Each row is where one point has got to under a steady rotation. How many ticks took it there?
The counts run from 0 to 899.
[3.8,-8.6,3.8,-3.6,-18.3,26.7,-19.3,4.7,-13.5,1.4,3.9,-15.6,8.4,7.3,20.6,10.6,3.5,7.6,7.9,-37.8,17.4,6.3,10.8,13.0,4.8,-10.7,-0.4,39.4,-13.0,1.5,16.8,-15.8,11.3,3.0,7.0,9.8,13.6,21.8,-3.3,-24.4,1.4,-29.4,2.6,-5.9,-17.7,-3.8,10.2,31.1,20.9,-26.6,4.3,-11.5,-10.5,-22.3,-18.1,-4.9,5.6,-26.2,-19.8,-6.0,16.2,15.0,-18.7,0.7,-0.5,8.2,15.4,-1.0,11.4]
139
[15.4,-21.5,-6.3,-1.6,-16.3,25.6,-12.4,-20.3,-4.5,-2.0,3.7,-16.5,10.4,12.2,9.8,23.1,-3.1,14.0,9.6,-41.8,10.6,2.8,-6.0,19.6,-0.6,0.3,11.0,22.9,-11.5,9.4,41.6,-3.2,4.3,1.6,11.4,22.5,-2.6,21.8,-4.4,-6.3,-3.8,-23.3,-7.5,-6.8,3.2,-6.5,20.7,19.1,23.0,-10.3,10.3,-8.8,1.1,-26.4,-9.5,1.6,-0.3,-27.0,-23.6,-6.1,-4.8,11.8,-1.2,6.0,3.8,19.7,12.5,14.2,-3.6]
727
[-13.5,-2.7,-18.9,-19.4,-12.0,-4.0,-28.9,8.7,-10.3,-11.3,11.7,-21.3,3.0,-3.4,3.0,45.2,1.6,0.1,-11.5,-17.9,-12.9,17.3,-3.4,19.3,11.1,0.1,11.4,27.0,-16.5,19.9,28.2,-3.7,24.3,-15.3,-3.4,4.2,13.1,8.9,-7.8,-18.8,1.0,-17.0,-5.8,4.8,0.2,-15.5,-1.9,18.3,18.9,-31.2,-11.0,-15.7,-15.8,-16.2,0.4,0.0,10.6,-18.6,-5.3,9.2,-2.6,-18.2,-21.2,-4.4,17.5,-7.6,20.9,1.7,0.1]
583
[-4.5,-6.4,-6.1,2.6,-7.9,6.2,-36.3,9.1,-19.1,-0.8,15.8,-19.4,7.8,11.6,14.8,11.8,-3.4,10.0,-16.8,-12.6,-13.7,22.3,-15.3,12.1,7.9,-9.2,10.7,5.4,4.2,15.3,9.7,3.1,10.2,-39.4,-25.6,-2.4,6.5,9.6,-22.7,-20.3,9.0,-20.7,-4.0,6.7,8.5,-7.2,8.1,34.3,16.6,-19.1,1.2,-12.6,-11.7,3.8,-4.4,-8.1,0.7,-15.1,-23.5,-8.0,2.5,-10.3,-20.2,-4.2,31.2,11.3,24.2,-6.1,15.8]
381
[-1.7,-12.2,-0.9,9.3,0.6,29.1,-15.7,-9.7,-15.5,-2.0,13.5,-5.5,-26.0,12.9,11.1,13.3,-3.6,12.0,-7.2,-41.4,9.1,18.9,-9.5,21.5,16.0,-5.2,2.2,32.9,-6.5,16.3,11.6,-8.8,-8.9,-23.8,0.7,3.0,5.0,10.8,-23.5,-5.2,-15.4,-29.3,8.7,8.3,12.9,-19.6,8.0,32.8,7.0,-11.6,-1.2,0.6,-4.7,-4.0,-0.1,-8.9,23.0,-5.2,-16.0,-2.9,3.9,-9.0,-1.7,-1.2,19.9,18.6,28.2,19.2,5.7]
70
[0.9,-21.7,-12.0,1.8,3.6,18.5,-33.0,2.0,-18.9,-0.3,-0.3,-19.5,5.3,6.4,13.1,2.1,2.4,16.8,-21.1,-24.0,8.9,33.4,6.9,4.3,8.7,-5.2,2.9,12.6,-1.0,3.6,22.5,-5.8,6.8,-18.9,-10.3,26.9,-22.1,14.8,-29.2,-20.8,25.5,-24.0,11.5,3.1,22.5,-12.4,-1.3,28.4,17.6,2.8,-3.4,-11.4,-10.7,-4.2,1.6,-5.3,14.2,-13.3,-24.5,2.3,15.0,14.0,-6.1,17.9,0.3,0.7,-0.3,-13.2,19.8]
840
[-5.2,-21.0,10.3,-11.4,22.0,10.7,-27.3,-11.4,-9.3,1.9,-0.1,-8.8,12.5,-5.6,24.5,32.7,-10.4,-4.0,-15.0,0.3,5.9,9.1,-11.2,12.4,-13.1,-15.4,2.0,3.1,2.2,0.5,27.8,-14.2,27.3,-21.7,-30.4,14.5,-33.4,0.5,-13.9,-16.9,26.8,-19.2,-29.0,-15.2,-0.8,5.4,-8.1,16.3,37.7,2.9,12.2,-6.6,-5.3,-3.4,6.2,-15.3,5.5,-13.4,-21.6,5.5,5.0,20.8,-0.2,-0.7,9.4,-1.3,0.5,-8.2,0.9]
224
[-5.6,-5.6,-28.6,-26.2,-3.6,3.5,-19.6,17.9,-26.3,7.9,1.9,-3.1,12.0,-5.1,4.3,24.3,11.2,-0.1,13.9,-15.1,2.3,15.0,-9.8,13.6,15.6,0.6,-13.9,26.8,3.0,15.1,10.0,-15.5,23.5,-13.3,-3.4,1.2,-3.2,-1.4,-11.3,-16.1,14.3,-32.6,-8.8,11.8,-12.2,-17.3,12.6,36.7,8.1,-11.4,1.5,-1.9,-13.5,-17.4,4.8,0.5,4.7,-39.7,-25.6,-7.3,-4.9,15.7,6.4,-15.4,0.8,10.0,5.3,-3.4,18.8]
754
[10.8,-27.5,-6.8,-6.0,10.2,32.3,-17.8,11.7,-2.3,0.3,-3.8,-16.5,6.7,7.5,21.0,20.9,-2.7,-4.7,0.4,-4.3,4.7,7.1,-19.3,21.1,-6.0,-8.6,-11.2,18.5,2.9,-15.0,24.7,0.1,38.9,5.1,-7.4,21.4,-21.8,10.6,5.6,-11.8,25.2,-21.1,-11.1,0.0,7.0,6.6,-5.1,21.8,48.4,7.5,19.9,-9.9,2.2,-17.2,-0.7,12.7,-6.9,-10.8,-20.4,-12.6,-8.2,24.7,-3.1,-7.6,-1.8,19.4,-6.8,-12.5,17.9]
425
[0.5,-5.7,4.2,-19.3,21.9,7.6,-1.7,0.6,4.6,8.4,-0.5,-20.6,-19.6,-6.7,5.7,55.1,2.0,0.4,2.9,-28.5,3.6,6.3,-18.5,27.7,-9.4,-11.2,8.2,18.9,-17.8,16.5,37.6,-17.8,34.6,4.4,13.1,8.3,-11.1,2.3,1.0,-13.9,-7.8,-9.5,-17.9,-13.5,6.4,1.0,8.6,9.2,31.6,-17.5,13.1,17.7,-6.0,-19.1,11.1,10.4,1.9,-14.1,-12.4,8.1,-11.8,9.1,-2.7,-8.4,2.7,19.3,1.3,15.4,-2.7]
888
[0.7,-19.7,19.9,12.1,9.3,21.8,-13.3,14.4,-20.8,-4.2,13.0,-14.5,-25.5,4.9,23.1,8.7,-12.1,2.3,7.4,-33.1,4.8,2.8,-24.7,34.7,17.3,-13.0,-1.7,29.6,-4.5,12.9,20.2,-3.1,18.2,-13.2,1.6,-4.2,5.0,11.7,-10.5,-8.0,-6.4,-29.9,-8.6,14.1,-0.9,1.2,8.9,24.4,15.7,-8.5,-2.5,-1.4,-4.9,-3.3,-11.1,-8.2,-1.0,-8.0,-20.6,-9.8,3.0,-1.0,-7.9,-19.6,27.2,30.8,5.9,5.6,-3.2]
874
[-12.9,-33.4,29.7,-13.4,21.6,7.6,-11.2,20.5,-18.8,8.1,-12.9,-4.9,-16.6,-9.2,4.3,23.3,6.0,-4.0,-7.8,-28.4,0.2,21.3,-15.9,26.7,3.9,-23.1,-0.3,13.2,-2.1,13.7,19.9,-20.2,38.1,-1.6,8.7,-5.2,-13.9,7.5,0.6,-12.9,0.4,-15.4,-8.9,1.8,-12.0,-11.6,15.0,13.6,25.4,-10.7,1.8,5.1,-15.5,-6.7,7.4,6.8,8.8,-14.1,-15.0,1.2,-6.7,7.6,-13.3,0.9,11.3,14.1,-4.8,0.1,13.3]
85
[-17.1,-23.8,-1.8,-13.9,8.0,8.1,-23.5,-20.1,-13.3,-8.9,8.0,-13.2,11.0,7.2,36.4,14.7,-5.9,2.5,-16.6,-7.1,3.4,5.8,-17.5,11.1,16.2,-16.2,-1.9,19.7,1.2,1.3,11.4,-8.9,22.6,-20.5,-38.2,14.4,-11.1,7.2,-3.0,-18.9,23.6,-29.7,-19.0,-0.1,-3.1,-17.2,-9.4,14.0,22.9,-5.0,-11.6,-22.4,-7.5,-12.3,-0.6,-12.8,15.7,-6.4,-19.9,1.4,1.8,-1.0,-7.2,-6.7,12.2,-3.2,2.6,-23.5,12.4]
812
[-5.4,-5.3,-1.2,-13.9,7.6,2.9,-1.2,15.6,-8.8,10.1,-4.8,-13.6,-2.3,-1.6,11.9,39.8,8.7,1.0,-7.1,-20.8,-6.0,19.7,-14.1,5.7,3.5,-11.6,4.2,10.6,1.3,15.0,16.2,-23.0,41.0,-1.0,4.5,14.9,-28.2,1.0,-7.5,-16.7,1.0,-3.4,-26.5,-17.5,-9.6,-8.1,17.7,2.7,29.9,-21.8,2.3,19.5,-9.0,-17.9,8.6,17.6,-10.8,-24.0,-15.6,0.2,-14.0,24.6,-0.5,-7.7,11.3,18.6,11.4,1.4,17.4]
195
[2.4,-18.8,-12.0,6.5,-4.7,-11.0,-23.2,-1.3,-3.8,-4.8,-7.2,-18.7,19.5,8.5,31.7,3.4,-6.0,-0.3,-9.1,-36.3,-13.9,6.5,-19.4,8.2,9.5,-14.1,3.4,9.6,12.0,-27.3,7.9,-9.5,15.8,-3.0,-11.2,31.2,-10.6,19.9,2.6,-18.3,15.6,-24.5,6.7,3.1,-9.7,-6.2,11.9,20.4,30.8,-4.3,-2.5,-12.0,0.9,-11.2,-10.9,1.4,21.3,-23.1,-21.7,-7.2,10.9,24.5,-12.3,3.5,19.4,-1.7,1.5,-6.0,4.3]
623
[-12.4,-37.6,2.5,-19.1,7.8,5.7,-21.3,9.5,-29.6,6.1,-6.6,-7.3,-7.6,-8.9,2.7,19.0,10.7,5.5,-4.4,-30.4,-11.4,28.5,-14.9,21.6,22.4,-5.8,-5.0,11.0,3.2,15.5,26.3,-11.4,24.4,-9.4,6.9,1.1,-19.0,3.1,-3.2,-6.1,-7.1,-16.5,-10.6,16.2,-9.5,-28.5,28.8,8.7,17.0,-12.1,-9.0,1.9,-21.2,-3.2,10.1,9.1,-3.2,-23.2,-23.7,-4.6,-1.6,6.9,-2.4,-2.7,4.8,8.4,-9.1,-4.8,10.5]
89
[-7.9,-6.5,2.6,-2.0,4.4,14.3,-16.7,6.9,-22.9,2.0,6.0,8.7,-23.0,11.0,38.1,9.5,-5.6,3.8,-3.4,-32.0,-1.7,4.3,-22.9,11.1,24.0,-13.9,-12.9,38.5,-2.8,7.9,2.4,-2.2,8.1,-12.9,-14.2,-5.9,9.7,5.7,3.8,-6.6,-12.0,-32.1,-9.4,10.3,-8.3,-14.7,16.6,36.3,12.3,-18.8,-9.3,-6.3,-19.8,-9.8,-2.9,12.6,5.6,-0.9,-20.3,-16.6,-0.8,-1.4,-19.8,-9.4,24.9,7.6,17.8,11.3,8.5]
488
[-7.1,-31.9,-9.0,6.7,14.1,7.0,-28.3,-21.0,-4.1,-15.3,9.5,-2.5,7.8,8.0,47.7,11.3,-13.3,6.2,-12.8,-15.3,-14.8,-1.1,-24.6,8.6,6.8,-2.8,4.8,22.2,-3.2,-11.9,9.2,13.5,16.8,6.6,-16.0,8.6,-3.0,3.6,14.0,-6.3,29.9,-20.7,-14.5,1.7,4.1,-9.1,7.7,20.6,35.2,-7.2,-2.5,-28.4,-1.3,-5.9,-4.5,10.1,16.3,-4.0,-14.6,-15.3,-5.6,-2.8,-18.0,-5.2,9.7,13.0,2.3,-7.9,-3.5]
320
[-9.9,-12.7,-27.6,-7.6,5.7,-5.4,-15.4,12.9,-10.7,-5.9,-9.0,-11.5,14.8,8.9,15.1,27.5,0.8,7.6,2.1,-26.7,-10.7,5.6,-24.8,5.8,17.9,-5.4,3.7,16.3,10.9,12.3,18.5,7.4,29.1,1.3,-0.8,1.6,1.0,7.8,-2.7,1.2,0.7,-21.4,-19.0,6.8,-1.8,-25.1,13.5,12.7,22.8,-8.9,-1.6,-20.4,-17.3,-13.8,-8.0,23.0,16.3,-35.0,-14.8,-15.9,-18.9,1.0,2.6,-2.7,40.2,26.8,22.9,3.3,5.9]
480
[-2.0,-21.7,5.1,11.0,14.0,25.2,-18.4,-22.6,9.4,-8.6,12.5,-5.5,-19.1,11.2,36.0,19.5,-5.7,8.3,-14.9,-10.1,-8.0,12.6,-17.3,10.8,-9.8,-15.8,5.7,22.0,0.5,-3.5,10.7,0.2,21.5,-0.3,-6.9,4.9,-1.0,9.3,11.4,-11.8,1.4,-16.9,-16.2,-14.4,2.0,-6.3,9.2,14.5,43.1,-10.8,20.2,-6.5,-5.2,-19.2,-6.6,19.8,4.3,6.4,-8.5,-22.1,-19.4,-5.1,-16.2,-5.9,31.5,16.9,23.6,4.5,1.6]
214
[1.5,-2.1,-3.4,4.6,-6.2,30.0,-2.4,-10.2,-11.5,-5.0,17.6,-16.9,-23.4,-3.0,9.1,29.5,7.2,26.6,-12.0,-22.0,3.0,37.3,-9.1,11.9,-3.7,-4.5,6.0,6.0,-17.9,20.3,21.4,-14.3,18.4,-17.8,13.5,0.6,2.3,3.7,-23.8,-27.2,13.4,-17.9,1.6,-6.0,28.7,-10.9,10.6,27.8,14.0,-20.4,6.1,12.3,-5.7,-5.6,11.2,-2.2,-3.1,1.0,-15.0,4.3,-8.4,-10.0,3.4,-2.2,-0.2,24.6,13.3,3.8,19.8]
79
[-5.0,9.8,-24.8,-12.2,11.4,5.3,-21.8,11.8,-23.2,0.0,4.4,0.3,-15.4,9.1,4.8,7.8,-8.4,11.3,1.5,-35.7,11.7,23.3,-18.1,-2.8,22.3,4.3,-2.2,20.9,-4.9,8.3,15.6,-14.9,2.4,-28.6,-22.9,15.5,-5.7,3.7,-11.5,-22.2,15.5,-35.4,9.9,10.5,8.6,-9.9,11.5,24.8,-7.5,-5.4,-7.2,4.0,-14.8,-1.6,2.3,5.3,12.6,-19.9,-23.4,-0.3,4.6,12.0,-5.6,-2.7,18.7,6.4,13.1,2.3,25.6]
175
[-3.2,12.5,-32.0,-4.1,8.4,0.7,-23.4,-4.3,-11.9,-6.2,31.7,2.5,-15.5,3.1,-1.1,27.4,7.8,10.1,-2.7,-16.4,-0.2,18.0,-8.5,21.4,-6.2,3.4,-1.6,18.0,-16.0,10.3,34.6,-12.5,1.4,-14.8,-5.3,-5.4,7.0,1.8,-7.2,-20.2,13.1,-29.4,2.2,15.5,16.4,-13.4,10.2,36.8,8.0,-23.6,6.3,11.5,-9.3,-3.5,10.8,0.5,9.2,-13.6,-15.2,-7.4,-4.9,-15.6,-20.4,-4.9,12.5,-0.5,7.1,16.6,4.2]
276
[6.7,4.1,-14.9,-0.2,-2.1,20.0,-21.0,-4.3,-24.1,10.5,15.4,2.9,1.7,1.4,-4.4,22.4,12.8,8.7,1.6,-14.9,9.8,27.7,-1.2,13.0,-9.1,-5.1,0.6,14.3,-4.3,15.7,24.5,-11.2,0.3,-21.5,4.2,2.8,-17.9,5.3,-28.1,-16.6,10.7,-35.4,-6.0,6.0,4.5,-5.5,24.0,38.2,19.6,-3.2,19.3,13.4,-5.3,-5.4,2.8,-13.2,1.0,-26.3,-33.0,-6.8,2.7,11.9,-0.2,0.5,-0.3,10.9,9.2,19.9,6.3]
552
[4.2,-10.0,-2.6,-23.2,13.8,15.7,0.4,-18.3,-11.9,1.3,5.9,-4.5,-6.8,0.8,19.0,30.6,-2.5,-3.6,11.5,-15.6,1.0,6.3,-23.5,18.4,5.9,-3.4,-14.4,22.0,-13.8,3.4,37.4,-15.1,22.4,-20.3,-8.1,17.0,-21.0,7.5,12.6,-13.4,18.7,-23.0,-22.4,7.3,2.6,-6.0,10.8,19.4,16.7,-5.4,11.3,9.4,-5.4,-19.9,2.4,-1.6,-11.7,-15.9,-20.4,6.4,1.2,24.8,7.5,-15.4,-13.4,15.6,-8.0,-6.2,10.1]
121
[0.6,-1.6,-16.5,-14.6,6.2,11.4,-12.4,-42.0,-9.3,-14.1,14.1,-14.7,-7.6,-1.2,12.8,30.6,4.2,11.5,4.1,-18.5,2.9,13.7,-19.1,8.5,1.5,0.9,0.4,22.4,-22.4,11.4,44.2,-17.3,20.5,-27.3,-13.5,21.7,-3.4,6.7,10.0,-24.1,21.4,-19.1,-14.0,0.2,22.4,-13.6,-0.4,21.8,4.6,-10.7,9.9,0.7,-0.9,-22.6,8.5,-6.6,2.3,-6.8,-14.9,16.8,-6.4,1.8,1.0,-13.6,-14.2,0.8,6.8,-3.1,10.0]
120
[-4.9,-22.2,-1.8,-4.3,5.0,-8.1,-15.4,-1.1,-0.6,2.0,-12.2,-0.5,-10.7,13.1,23.5,14.7,-0.7,-7.3,-10.1,-47.2,-28.1,7.2,-20.8,12.1,17.7,-12.5,8.6,11.3,5.6,-0.5,12.9,-6.5,33.1,6.1,-3.0,1.3,0.8,10.9,22.4,-9.9,-10.8,-14.0,-6.3,0.5,-17.4,-20.6,23.3,13.1,28.1,-25.0,-11.9,-6.3,-13.9,-15.3,-6.1,26.1,12.9,-12.4,-13.7,-13.6,-5.5,4.1,-18.6,-14.6,32.8,12.4,15.1,3.0,2.3]
792
[-8.8,-26.1,3.7,-13.7,-3.8,34.3,-26.7,17.4,-16.6,1.4,-0.1,-20.7,0.3,0.0,7.1,21.9,12.2,6.4,-4.7,-12.1,20.2,34.1,12.2,11.3,11.7,-9.7,-0.6,17.5,-13.8,5.9,22.3,-17.7,23.8,-12.7,-6.1,11.5,-3.7,7.8,-26.7,-29.7,25.5,-20.8,5.3,-2.5,7.3,-11.6,-2.8,29.7,15.6,-4.2,0.3,-8.0,-15.4,-3.6,2.4,-5.8,8.7,-15.6,-20.3,2.0,14.2,15.5,-12.3,7.3,-13.4,3.3,4.1,-18.8,30.9]
253
[-8.4,-20.7,-14.4,-4.8,-9.5,25.0,-16.5,-41.1,-1.2,-4.6,2.6,-12.7,2.0,7.2,15.0,18.3,5.1,-6.1,1.8,-7.1,5.1,22.1,5.0,28.8,10.2,-6.6,-4.2,18.9,-5.3,10.7,14.2,-13.3,17.6,-32.1,-11.3,-7.0,7.2,11.4,-12.3,-14.8,3.7,-29.4,3.0,-2.6,3.1,-34.5,-10.8,28.5,14.7,-18.3,4.6,-18.8,-3.6,-16.4,-4.3,-27.7,21.0,-11.7,-14.4,1.8,5.7,-19.1,3.6,-3.0,4.5,5.9,31.1,-3.7,8.3]
542
[-7.8,-20.5,6.7,-12.4,-2.3,21.0,-16.7,-12.8,2.8,-3.5,-5.2,-7.9,-24.6,-3.7,6.8,29.2,4.7,3.7,-0.5,-28.4,-8.3,31.8,-7.1,27.7,7.4,0.5,10.9,10.8,-19.3,19.1,20.5,-16.3,25.7,-6.7,23.7,-11.9,10.7,1.1,3.7,-9.8,-3.3,-11.0,6.4,-0.5,2.1,-17.4,26.9,22.5,5.0,-22.9,4.5,-10.2,-18.1,-10.9,6.7,8.0,5.6,-18.4,-17.1,8.6,-4.1,-17.7,-6.5,-4.5,-2.1,22.7,20.4,8.0,8.6]
575
[8.9,-10.7,-7.9,12.7,9.1,26.8,-1.3,-18.6,-13.4,-0.7,13.7,-2.0,-25.2,3.4,9.1,12.3,9.5,24.4,-8.0,-38.3,3.6,34.8,-14.9,12.1,1.0,-4.3,8.7,11.3,-5.8,8.9,25.4,-8.9,1.4,-6.6,12.7,-1.2,-4.2,2.6,-11.7,-18.2,14.9,-16.2,-1.1,8.0,29.1,-14.4,26.0,36.4,11.6,-8.7,12.9,17.6,3.0,-3.6,6.7,6.0,-0.1,-7.1,-20.2,-8.7,-6.1,-3.7,-0.9,-2.4,8.8,34.9,4.4,16.3,10.7]
75
[-6.5,-16.7,-1.2,-8.4,9.9,-2.5,-20.7,-35.5,7.3,-10.2,-1.8,-14.3,-16.1,2.2,9.0,27.3,-6.0,0.5,-14.9,-31.4,-26.8,19.4,-20.2,25.7,-3.0,-8.2,23.8,-7.7,-2.9,-2.2,43.7,-10.5,26.1,-19.9,1.6,17.7,-15.9,6.2,11.3,-9.4,-2.1,-3.4,3.8,-5.1,16.1,-5.8,8.2,5.0,23.1,-19.7,8.9,-9.4,-2.1,-13.4,5.4,1.5,15.7,-1.1,-7.6,2.2,2.7,-2.2,-12.4,1.4,18.2,7.9,10.0,8.9,0.7]
403
[-2.7,-5.1,-15.5,-4.2,15.2,12.7,-23.3,-6.2,-5.2,-7.5,9.3,0.6,-12.6,8.1,-0.8,15.7,2.2,7.4,-18.2,-30.0,11.8,23.1,2.3,9.3,-13.7,-7.1,9.0,15.8,-14.3,-17.9,28.3,-10.3,-5.1,-8.8,-15.9,25.6,-29.2,11.9,-26.7,-19.9,11.1,-23.3,19.3,-4.9,12.9,-12.6,-3.9,22.3,24.2,4.6,13.7,7.0,-1.3,-1.9,8.9,4.9,28.1,-4.8,-11.9,-9.9,12.1,17.8,-14.7,20.5,3.0,-8.6,6.3,9.6,8.2]
835
[-19.1,-14.6,-7.0,-21.0,0.0,-13.7,-36.7,12.0,-11.2,-11.9,-4.2,-7.7,-3.5,-4.1,3.0,24.9,15.1,0.0,-15.3,-22.2,-26.3,35.6,-8.8,12.6,13.4,-0.4,14.6,2.0,-1.2,2.1,20.1,-21.6,30.8,-14.9,-8.1,-7.3,2.8,5.1,6.7,-21.9,24.8,-13.0,9.5,8.6,-1.7,-10.8,12.6,21.8,7.0,-22.6,-0.3,-26.2,-15.7,5.0,3.5,0.6,8.5,-21.0,-14.2,5.7,8.9,-13.5,-29.0,-6.5,19.0,-0.4,5.1,-5.0,19.6]
578
[-12.7,-19.2,-6.7,-11.2,-3.9,-3.0,-13.5,1.8,-20.9,9.6,-6.4,-8.2,-13.9,-0.6,7.7,16.6,10.2,3.3,-13.7,-23.3,-14.2,47.4,-14.7,16.6,27.1,-8.2,-9.5,2.9,-1.4,13.9,17.3,-22.2,22.5,-31.3,0.7,9.7,-16.6,5.1,-15.2,-20.6,6.3,-20.0,7.5,13.4,-2.1,-23.8,11.6,21.4,8.2,-15.4,-10.3,10.9,-17.6,-7.1,16.5,-1.0,-3.6,-9.8,-18.5,11.8,8.9,10.3,-9.6,-6.6,-4.2,0.9,7.1,-7.0,24.6]
680
[1.9,-39.3,10.8,0.3,-10.4,28.8,-16.5,-3.0,-10.0,-9.6,7.1,-17.7,6.0,1.9,-0.1,8.2,13.4,21.2,-5.6,-32.8,16.7,22.8,1.8,9.1,2.1,-11.9,2.3,17.6,-1.9,4.3,27.3,-2.8,20.5,18.6,15.7,-4.1,-0.4,18.1,1.8,-15.4,19.0,-24.6,-7.7,1.6,-3.9,-12.4,21.3,21.3,25.3,-6.9,-0.1,-12.9,-12.5,-4.5,-13.3,4.2,6.8,-22.4,-18.6,-10.9,-4.1,-3.7,-6.2,6.3,5.2,30.0,-3.6,-6.9,6.3]
250
[3.1,-10.9,-8.5,9.0,-10.3,19.2,-11.6,-13.5,-1.7,-3.7,20.0,-15.7,-15.2,-2.8,20.0,15.8,8.3,25.6,-18.5,-22.2,9.6,31.3,0.1,13.7,1.0,-0.9,8.6,28.1,-20.8,0.0,12.0,-16.9,5.1,-7.6,12.0,3.9,-0.1,8.3,-35.1,-26.0,17.2,-24.4,9.8,-6.7,18.3,-15.9,-5.9,35.1,25.6,-17.2,-1.9,4.7,-3.1,-3.2,11.3,-3.6,16.8,4.0,-13.4,0.8,9.3,7.7,-5.8,6.9,0.1,9.7,22.2,2.0,14.4]
354
